Each row is where one point has got to under a steady rotation. How many steps took it there?
The counts run from 0 to 236.
[ 97 132 141 131 148 137 120 155 154 144 110 132 170 123 109 121 165 182
 117 157 141  95 120 125 114 164 148 108 128  85  79 167 112 110 194 125
 166 142 133 144 148 138 115 147 156 161 162 119  80 175 146 107 112 145
 152 124 174 172  90 123 120 109 141 147 141 168 118 137 190 176 212  90
 147 135 104 122 109 132 140 179 135] => 108
[ 68 116 101 127 126 111 102 131 158 111 120 145 138 135  97 142 152 144
  99 159 128 146  97 145 148 159 115  77 137 152 149 126 108 102 122 108
 126 172 127 125 110 161 100  95 106 138 168 151  65 122  88 121 168 140
 187  84 137 168 105  93  94 134 145 155 131 125 140 129 177 172 132 113
 154 145 116 138 172 135 176 145 108] => 213
[199 111 131 142 115 165 132 113  91 127 118 160 126 120 168 111 149 163
 146 134 143 126 126 145 125 163 106 141 130  97 130 136 116  96 127 106
 166 126 162 147 110 132 135 123 137 136 101 128 158  65 167 136  94  89
 120  71 104  94 130 156 186 126 127  99 155 112 175 109  97  68 160 182
 141 112 163  92 105  78 139 100 152] => 2
[162 143 115 107 160  92 141 111 102 131 139 118 124 165 151 159 105 104
 154 123 135 151 179 121 139  93 125 136 112 146 153  75 135 129  45 132
 117  91 119 118 188 109 118 104 113 133 101 144 194 121 143  85 120  90
 140 131 146 110 164  79 149  55 126 122  87 142 136 154 112  69 117 114
 115 140 126 153 128 134  97 109 151] => 156
[123 125 140 129  66 128 123 143 152 115 128 136 105 134 127 123  86 100
 135 130 118 157 118 135 129 184 127 135 172 171 109 134 150 117 116 120
 116 124 152 190 154 145 157 161  86  87 103 148 147 129 135 166 136 174
 167 129 108 123 137  93 146 117  90 130 131 129 130 147 129  97 113 205
 156  70 158 183 140 142 121  94 101] => 43
[118 126 121 117 106  84 110 153 150 131 150 151 115 130 114 143 126 110
 148 146  88 137 100 112 134 154 127 126 182 163 147 109 129  83  70 148
  82 130 138 182 120 150 126 122  98  87 130 171 140  99 119 184 157 104
 187 106 144 119 139  32 141  94 120 164 144 114 156 132 145 121  98 135
 148 110 165 125 159 151 135 106 115] => 215
[134 155  96 149 147 125 150 125 116  77 153 143 101 109 156 153 162  80
 102 126 129 160 146 201 155 128 117 110 107 110 124 132  78 131  84 135
 152 149 159 102 125 114 104 148 116 162 118 144 123 155 118 117 121 108
  93 194  96 121 154 112 136 155 119 116 137 149 124 107 103 114 164 135
 135 182  76  96 102  77 119 113 119] => 151
[194 138 117 117 144 114 175 127 123 103 125 113 130 180  97 110 102 152
 115 132 180 144  99 156 110 133 122 171 128 143 150 103  92 143 114 108
 134 154 111  88 138 133  95 164 114 147 136  88 140  70 158  83 168 113
 119  95 170 118 135 112 106  65 149 174 124  75 130 157  75 130 112 135
 132  54 121 137 160 112  92 150 131] => 172
[178 105 150 144 134 133 112 114 122 159 104 142 139 133 144  94 113 152
 157 124 111 119 143  68 108 183 108 135 142 144 175  94 136 118 101 116
 140 121 143 194 141 147 137 103 125 102 132 128 156  68 161 150 118  95
 160  68 125 114 137 129 180  98 141 129 116 108 170 115 108  83 120 140
 127 103 170 122 156 118 142  76 160] => 200
[126 149 104 100 127 132 131 154 134 160 160 109 188 186 122 103 138 123
 108 119 131 107 164 128 148 134  96 128  97 127 137 132 128 177 131  97
 126 152  88 110 170 152 129 102 148 130 119 158 118 138 113 108 120 165
 125 133 122 117 159 203 111 100 174 117  89 196 150 151 157 150 185 143
 118 140 127 146 109 120 126 159 175] => 131
[ 68 101  97 129 144 174 132 125 165 149 121 110 128 113 123 158 111 134
 134 128 184 154 134 142 157  66  98  72 115 146 119 115 119 125 135 104
 149 150 102 107 105 133 128 105 107 156 140 150  98 158  96  98 154 158
 134 157 162 157 161 112 113 179 140  98  99 101 116 107 175 147 154 119
 101 200 109 133 173 143 186 136 119] => 56
[144 134 112  92 144 120 116 138 126 165 111  96 134 202 106 124 160 150
 123 164 138 126 166 153 112 149 112 132 127 122  89 108  84 188 146 113
 105 136  98  99 198 146 152 124 134 129 146 126 153 128 136  88 107 185
 133  91 124 141 152 156 117  73 143 121 112 174 167 163 169 124 148 163
 148 105 143 195 140 114  96 168 126] => 138
[101  93  95 129 122  77 142 143 142  69 139 126 115 156  84 174 116 132
 124 139 177 144  92 135 155 141 119 106 156 131 166 111 134 116  78 112
  79 127 135 105 152 148 100 136 173 132 163 149 106  89 123 105 164  82
 156 102 139 164 103  66  89 114 102 175 142  75 150 130 119 130 103 100
 170 116 134 119 168 130 114 177  93] => 15
[107 110 139 144 122 131 109 140 129  68  98 156 140 123 108 106 147 147
  85 144 128 112  97 143 101 199 147  96 130 141 163 136 114 130 135  49
 151 156 193 160 117 135 115  99 133 119 134 135  76 107 102 138 146 141
 124 107  80  98  73 188 147 139 113 157 153 108 137 123 151 134 183 162
 150 110 116 114 143 116 155  94 130] => 5
[137 103 167 122 116 124 110 132 156 137  99 109 145  94 134 129  99 126
 181 148 117 119 124  77  98 134 173 123 119 129 102  96 156  85 125 153
 186 119 145 212  98  83 134 164 116 119 140 135 107 150 146 106 109  96
 160 177 187 157 133  80 123 128 100 112 129 117  97  64 142 104 146 105
 120 134 122 138 152 137 131  97 125] => 81
[122 102 113 119  74 158 138 164 124 148 138 132 123 152 119  85  82 122
 120 124 105 141 117 103 154 158 110 123 167 192 130 116 138 113 119 106
 104 162 136 151 134 168 152 100  97  96 113 143 153  77 100 157 148 156
 145  93  79  79 175 172 137 131 150 128  91 138 178 155 134 138 143 182
 137  99 178 171 152 134 149 108 143] => 35
[106 111  92 100 114 133 129 141 127 151 137 145 121 151 126 119 115 160
 117 137 160 129 124 120 155 146  95 116 146 176 132 129 110 141 150  68
 102 159 100  81 155 209 157  95 107 117 121 134 130  95  97 129 169 188
 142  52 105 111 140 147 116 113 184 143 109 134 162 174 159 147 133 157
 135  98 151 164 147 110 148 167 127] => 34
[ 91 111  92 121 128 166 119 159 135 148 149 157  93 121 146 113 129 161
 115 140 174 144 147 125 135 137  99 107 132 148 123 121 118 132 151  92
 115 131 150  59 176 182 147 143 103 115 147 152 157 107 128 131 156 163
 141  52 104 116 125 106 146 129 171 125 145 123 194 183 152 172 119 109
 122 150 141 143 124 135 132 163 117] => 33
[135 106 110 121 112  98 145 128 150 142 154 110 134 158 110 159 133 131
 157 143 110 154 131  85 158 120 103 148 136 133 141  96 164  97  74 157
 113 102 108 149 149 140 124 125 132 110 127 151 139  75 136 144 164 107
 195  95 157 172 122  25 140 111 131 145 136  99 163 144 129  93  91 113
 147 120 185 124 151 147 127 143 127] => 216
[135 140 103 127  91 177 161 133 145 138 161 143 112  97 171 163  96  91
 144 130 128 163 123 137 167 107  64 142 136 145  88 113 130  83  88 170
 166 163 118 120  88 122 151 140 111 148  71 146 137 107 111 157 127 119
 108 170 131 121 179  72 118 178 135  96 101 128 140 115 101  93 136 145
 118 176 147 116 108 101 136 111 126] => 54
[102 169  97 124 119 166 104 146 160 131 155 181  98 104 157 136 158 133
 138 157 141 179 121 141 153 122 106  97 106 124 130 144 151 125 139 104
 100  83 171  66 157 186 150 127 108 134  86 151 182 117 130 159 146 140
 147  74 136 142 117  91 153 141 121 106 157 121 193 172 122 116 108 130
 121 139 162  78  98 131 129 120 134] => 25
[133 112 137 177  98 154 154 145 147  96 157 152 129 125 154 150  88  96
 138 106 159 158 105 159 171 149  97 157 123 141  83 136 117  99 125 115
 164 144 130 147  96 121 129 182 119 182 107 114 106  81 136 139  95 127
  95 164 114 139 142 107 115 173 115 116 135 104 123 116 103 111 159 167
 157 121 148 137 146 106 126  91 117] => 46
[122 135  87 125 114  72 152 135 113  89 168 127 101 133 113 160 138 129
 136 154 125 161  61 174 167 155 109 140 177 120 154 125 109 110  76 120
  72 157 129 101 128 152 136 108 156 152 128 128 122  67 129 162 146  96
 151 107 122 127 123  94  99 116 112 164 143  97 153 133 123 103 114 129
 165 103 155  94 151 108 113 154 116] => 16
[142 130 131  83 130 149 108 112 158 208 110  93 149  99 126 130 151 161
 174 171 145 152 114 148  97 116 135 125 141 109  60 109 122 140 192 153
 146 150  77 126 110 120 158 171  84 132  99 125 124 134 135 132 139 166
 166 112 187 147 141  89 106 105 149 130 131 120 125 122 149 132 108 130
 146 139 141 190 142 129 126 153 112] => 78
[156 105 129 154  91 120 148 136 134 123 150 127 164 158 106 130 111 156
 139 103 154 125 114  90 158 169  86 177 102 130 109 125 131  89 120 129
 154 135 103 167 107 146 117 139 166 164 132 109 108  65 166 113 146 102
 152  75 143 192 116  72 119 130 140 151 117 114 140 131  91 132 135 117
 160  90 172 112 162 108 100 147 152] => 209
[103  78 121 144  88 155 160 153 150 157 126 107 133 159 133  93  75 127
 134 137 153  95 124 109 141 175 103 132 152 184  87 120  99 130 135  90
 115 188  91 169 112 157 138 127 124 133 141 155  96 119 102 137 102 165
 131 137  94 123 169 167 117 152 143 101 113 153 125 102 159 157 150 175
 152 129 155 131 152 145 156 120 119] => 236
[149 196 108 132 140 147 129 144 144 138 161 172 135 127 169 101 161 104
 112 141  78 136 163 146 141 112 118 150 115  93  99 152 127 168 145 128
  75  76 171  58 184 141 146 140 129 114 113 146 187 138 132 160 108 125
 121 103  91  66 118 145 148  74 129 119 156 166 165 175 120 112 154 148
 120 132 143  96  67  97 100 133 149] => 129
[115 151 121 127 140  63 125 149 157 115 127 117 128 134 131 164 147  98
 129 151  74 119 124  96 129 155 161 118 161 140 132 123 154 125  85 148
  74 110 165 144 158 105 125 119 138 105 155 174  95 166 111 146 104  78
 174 174 129 105 116  91 129  80  86 138 139 164 128 116 166 108 153 103
 129 152 103  90 107 160 127 128 107] => 118
[142 161 112 143 158 153 176 141 150 118 147 142 143  74 160 146 135  87
 138 115 115 122  94 150 122 117 140 126 122  99 136 132 138  87 156 150
 144 148 153  77  72 105 135 125 138 134 111 113  91 128 104 161 116  53
  89 174 142  73 108 155  93 140 121 135 138 120 104  97 127 153 162 109
 102 156  96  67 102 126 141 152 119] => 91
[153 128 162 152 136 128  90 124 115 100 103 147 110  87 149 133 118 114
 123 126 104 142 127 115 126 151 138 108 105 143 173 114 137 105  70 119
 169 113 185 235 106  97  79 119 106 131 108 133 110 120 124 113 144  63
 150 143 135 131 113 103 174 134 107 138 125  76 100  83  99  80 147 120
 106 128 111 115 146 134 146  55 141] => 185
[162 127 164 120 113  90 130 152 112 131 106 129 142 180 145  99 122 107
 143 133 114  93 149 122 123 177 142 128 165 129 104 102 101 151  89 113
 124 141 156 195 173  97 148 136 128 118 122 147 144 136 146 121  66 142
 135 154  86 113 144 143 152 102 105 106 102 172 148 102 130  94 156 185
 149 112 131 171 130 111 102  99 136] => 140
[120 126 131 151  85 143 112 145 145 131 157 170 142 129 149 105  98  88
 106 117  89 126 159  98 185 149  92 107 108 163 142 141 155  93  76  89
 145 127 157 175 130 151 131  94 127 107  82 174 149  98 115 149 126 118
 144 122  87 115 136 126 165 142 142 114  92 136 157 131 127 119 156 147
 134 136 161 105 134 155 158  87 179] => 28
[138 136  92 122 159 130 144 110 133  77 153 158 130 108  95 167 122 116
  99 118 157 160  93 158 131 107 143 108  92 112 185 136 130 142 109  95
 121 108 123 101  93 150  86 102 140 162 119  97  89 102 135 104 175  69
 113 124 161 158  95  94 114 125 122 175 150  48  99 120 120 116 111 122
 118 114 125  93 164 143 133 141 130] => 187
[126 172  96  78 131 129  90 110 168 166 134 111 153  87  91 152 146 132
 122 141 126 178 123 154 124  93 148 101 128 118 143 156 162 120 179 122
 143 129  77 128  95 140 147 127  93 112  92 115 105 172 118 140 184 164
 163 132 183 164 110 134  84  83 188 114  98 128  96 151 151 126 139 110
 120 100 137 143 134 150 148 152 145] => 86
[121 121 101  92 159 147 134 110 144 159 104 120 157 133 107  99 158 170
 122 143 137  74 125 127  93 133 194 101 147 118 128 154 147 167 191 101
 126 119 122  85 131 134 154 108 150 121 170 127  79 176 109 133 129 142
 128  96 150 123  98 196 112  93 139 139 136 144 123 132 215 179 171 141
 123 102 131 120 156 141 169 187  99] => 101
[214 131 115 101 133 105 137 107 100 144 142 111 143 182 112 120 124 166
 151 135 154 123 139 103 103 120 139 148 111 129 182 140 151 144 118  87
 110  99 126 123 157 131 156  66 162 122 120  98 129  79 154  93 166  78
 144  65 126 122 117 142 133  77 134 135 119  93 140 135 133 107  98 130
 154  70 176 114 148 136 115 160 153] => 0
[140 141 121 147 124 117 114 122 144 167 114 118 148 137 118 144 208 166
 135 162 112 115 159 131 150 116 131 122 128  95  71 138 111 115 141 165
 170 154 104 136 119 104 126 142 138 129 148 167 111 127 136 111  80 137
 161 133 171 167 143  58 117 125 146  87 144 219 148 125 173 129 175 100
 116 185 109 117  89  92 117 138 128] => 115
[108 162 105 116 149 103  89 134 131 106 118 156  98 147 120 150 183 130
 109 171 157 150 131 198 128 127 136 106 116 101  84 144 106 180 145 122
 136 110 135 107 190 135 116 171  92 127 132 134 121 180 125  96 126 163
 161  99 152 165 124  89 134  92 105 108 137 156 130 178 137 139 169 115
 158 109  99 158 130 122  96 129  94] => 145
[123 168 114 114 116  88 115 116 120 121 138 104 127 153  90 142 146 111
 102 156 114 169 126 179 139 128 132 108 111 122 126 163 114 159 109 107
  91 127 110 126 177 130 126 157 112 124 112 125 103 180 122  95 140 200
 130 133 124 166 132 124 107  85 141 136  79 137 124 172 139 128 164 152
 160  82 104 196 140 141  99 151 125] => 146
[140  89 152 132 118 173 156 136 142 153 114 117 173 129 127 106  67 128
 139 112 121 107 112 114 126 159 137 128 151 168  96 107 110 103 154 114
 169 211 118 184  89  98 122 136  90 129 124 119  91 132 104 146 127 154
 114 159 109 111 163 197 113 143 154 140 102 118 102  75 145 163 175 165
 141 110 110 170 150 107 167 114 137] => 72
